[[108 126 139 114]
 [150 134 120 140]
 [132 134 116 137]
 [129 138  98 122]
 [117 127 146 121]]
|
[108 134 116 122]

[[121 154 149]
 [117 137 126]
 [133 126 127]
 [129 129 130]
 [118 125 117]]
|
[121 137 127]

[[131 130 137 138]
 [119 129 145 157]
 [124 132 123 128]]
|
[131 129 123]

[[113 157 146]
 [119 145 139]
 [124 136 133]
 [123 139 134]]
|
[113 145 133]

[[121 131 123 116]
 [104 151  99 106]]
|
[121 151]

[[111 127 124 119 110]
 [117 106 140 109 152]]
|
[111 106]

[[150 116 131 143]
 [121 117 124 132]
 [107 125 135 110]]
|
[150 117 135]

[[128 128]
 [125 130]
 [147 153]
 [133 125]
 [115 120]]
|
[128 130]

[[124 134 133 142 151]
 [139 129 127 120 125]
 [129 116 128 127 121]]
|
[124 129 128]
---
[[122 135 104]
 [112 124 139]
 [124 126 126]
 [111 121 141]]
|
[[135 104]
 [124 139]]

[[124 140 136 128 119]
 [124 146 114 121 120]
 [113 137 133 134 146]
 [136 123 125 101 117]]
|
[[140 136]
 [146 114]]

[[130 111 149 144 146]
 [129 121 132 130 135]
 [139 157 124 136 122]
 [109 118 126 125 130]
 [108 102 131 124 128]]
|
[[111 149]
 [121 132]]

[[150 113 123 153]
 [148 132 148 138]
 [105 151 104 100]]
|
[[113 123]
 [132 148]]

[[144 145 122]
 [111 122 149]
 [150 113 151]]
|
[[145 122]
 [122 149]]

[[142 139 128 137]
 [135 120 134 118]
 [130 122 106 142]]
|
[[139 128]
 [120 134]]
---
[[125 128 130 127 127 126 130 125 129]
 [123 127 138 113 133 119 148 114 134]
 [126 125 121 121 137 115 146 125 133]
 [142 144 117 118 113 138 116 135 111]
 [122 126 122 137 135 118 129 123 132]
 [130 113 151 140 125 147 113 135 138]
 [122 126 136 123 134 120 134 113 135]]
|
[[142 144 117 118 113 138 116 135 111]
 [126 125 121 121 137 115 146 125 133]
 [122 126 122 137 135 118 129 123 132]
 [125 128 130 127 127 126 130 125 129]
 [122 126 136 123 134 120 134 113 135]
 [123 127 138 113 133 119 148 114 134]
 [130 113 151 140 125 147 113 135 138]]

[[124 123 123 138 116 117 144 113 109]
 [126 142 117 148 113 117 139 144 119]
 [139 146 108 123 142 142 145 125 144]
 [136 142 107 110 126 124 117 130 112]
 [123 141 137 110 139 119 126 129 126]
 [148 143 125 112 113 147 122 129 128]
 [133 122 114 143 120 110 115 111 148]
 [122 131 131 140 112 135 145 107 111]
 [140 115 136 141 145 110 141 127 108]]
|
[[136 142 107 110 126 124 117 130 112]
 [139 146 108 123 142 142 145 125 144]
 [133 122 114 143 120 110 115 111 148]
 [126 142 117 148 113 117 139 144 119]
 [124 123 123 138 116 117 144 113 109]
 [148 143 125 112 113 147 122 129 128]
 [122 131 131 140 112 135 145 107 111]
 [140 115 136 141 145 110 141 127 108]
 [123 141 137 110 139 119 126 129 126]]

[[146 113 128 151 128]
 [115 139 137 119 122]
 [133 106 119 136 126]
 [134 147 144 134 128]
 [110 139 127 107 129]
 [137 129 124 128 132]
 [110 142 141 122 127]
 [147 123 123 144 131]]
|
[[133 106 119 136 126]
 [147 123 123 144 131]
 [137 129 124 128 132]
 [110 139 127 107 129]
 [146 113 128 151 128]
 [115 139 137 119 122]
 [110 142 141 122 127]
 [134 147 144 134 128]]

[[125 119 126 119 128]
 [139 139 102 128 134]
 [124 115 130 112 139]
 [128 134 124 135 109]
 [125 131 140 135 121]
 [125 129 141 137 120]
 [130 135 118 129 122]
 [132 132 121 127 138]]
|
[[139 139 102 128 134]
 [130 135 118 129 122]
 [132 132 121 127 138]
 [128 134 124 135 109]
 [125 119 126 119 128]
 [124 115 130 112 139]
 [125 131 140 135 121]
 [125 129 141 137 120]]

[[133 114 113 125 134 128 116 115 130 150 154 136 110  99 111]
 [113 113 126 134 128 116 116 132 151 154 134 109  99 112 134]
 [154 135 115 112 124 134 129 117 114 129 149 155 138 112  99]
 [134 125 114 118 136 154 151 129 105 100 117 137 145 137 126]
 [153 155 136 116 112 123 134 130 118 114 128 148 155 139 113]]
|
[[133 114 113 125 134 128 116 115 130 150 154 136 110  99 111]
 [134 125 114 118 136 154 151 129 105 100 117 137 145 137 126]
 [154 135 115 112 124 134 129 117 114 129 149 155 138 112  99]
 [113 113 126 134 128 116 116 132 151 154 134 109  99 112 134]
 [153 155 136 116 112 123 134 130 118 114 128 148 155 139 113]]

[[147 115 128 130 137 120 137 122 137 148]
 [111 123 123 135 114 124 117 128 146 142]
 [123 141 132 113 122 140 141 127 122 151]]
|
[[111 123 123 135 114 124 117 128 146 142]
 [147 115 128 130 137 120 137 122 137 148]
 [123 141 132 113 122 140 141 127 122 151]]

[[125 129 125 124 126 133 131 126 129 128 123 128 131 125]
 [126 128 123 128 131 124 127 129 128 125 128 127 123 127]
 [143 121 149 141 130 106 109 124 111 128 140 115 128 138]
 [120 136 121 118 125 146 142 124 131 130 112 130 144 121]
 [131 126 129 132 130 123 125 132 130 128 136 131 120 131]
 [129 131 128 130 132 127 129 130 128 128 128 127 130 130]]
|
[[120 136 121 118 125 146 142 124 131 130 112 130 144 121]
 [126 128 123 128 131 124 127 129 128 125 128 127 123 127]
 [125 129 125 124 126 133 131 126 129 128 123 128 131 125]
 [129 131 128 130 132 127 129 130 128 128 128 127 130 130]
 [131 126 129 132 130 123 125 132 130 128 136 131 120 131]
 [143 121 149 141 130 106 109 124 111 128 140 115 128 138]]

[[115 113 132 120 129 114 104 129]
 [128 128 131 133 112 130 119 133]
 [114 139 151 110 129 126 116 114]]
|
[[128 128 131 133 112 130 119 133]
 [115 113 132 120 129 114 104 129]
 [114 139 151 110 129 126 116 114]]

[[150 144 145 127 114 144 104 110 106 110 152 105 143 108]
 [146 149 141 126 104 146 106 105 107 109 154 108 151 102]
 [110 106 108 127 152 106 149 146 147 152 107 151 110 150]
 [109 114 110 129 148 102 147 144 150 147 104 151 112 143]]
|
[[110 106 108 127 152 106 149 146 147 152 107 151 110 150]
 [109 114 110 129 148 102 147 144 150 147 104 151 112 143]
 [146 149 141 126 104 146 106 105 107 109 154 108 151 102]
 [150 144 145 127 114 144 104 110 106 110 152 105 143 108]]
---
[[106 149 154]
 [149 110 111]
 [147 108 106]
 [146 107 107]
 [127 122 125]]
|
[[106 149]
 [149 110]
 [147 108]]

[[152 149 147]
 [141 147 147]
 [138 136 135]]
|
[[152 149]
 [141 147]
 [138 136]]

[[117 133 150]
 [115 133 145]
 [124 131 144]
 [126 130 145]]
|
[[117 133]
 [115 133]
 [124 131]]

[[118 108]
 [123 156]
 [127 155]
 [143 138]]
|
[[118 108]
 [123 156]
 [127 155]]

[[155 149 140 123 139]
 [140 137 135 137 137]
 [137 126 130 132 133]]
|
[[155 149]
 [140 137]
 [137 126]]

[[126 129 127 144]
 [127 128 128 132]
 [127 128 128 136]
 [125 127 128 151]
 [127 129 128 136]]
|
[[126 129]
 [127 128]
 [127 128]]

[[107 131 111 133 115]
 [118 141 117 140 113]
 [116 142 113 141 116]]
|
[[107 131]
 [118 141]
 [116 142]]
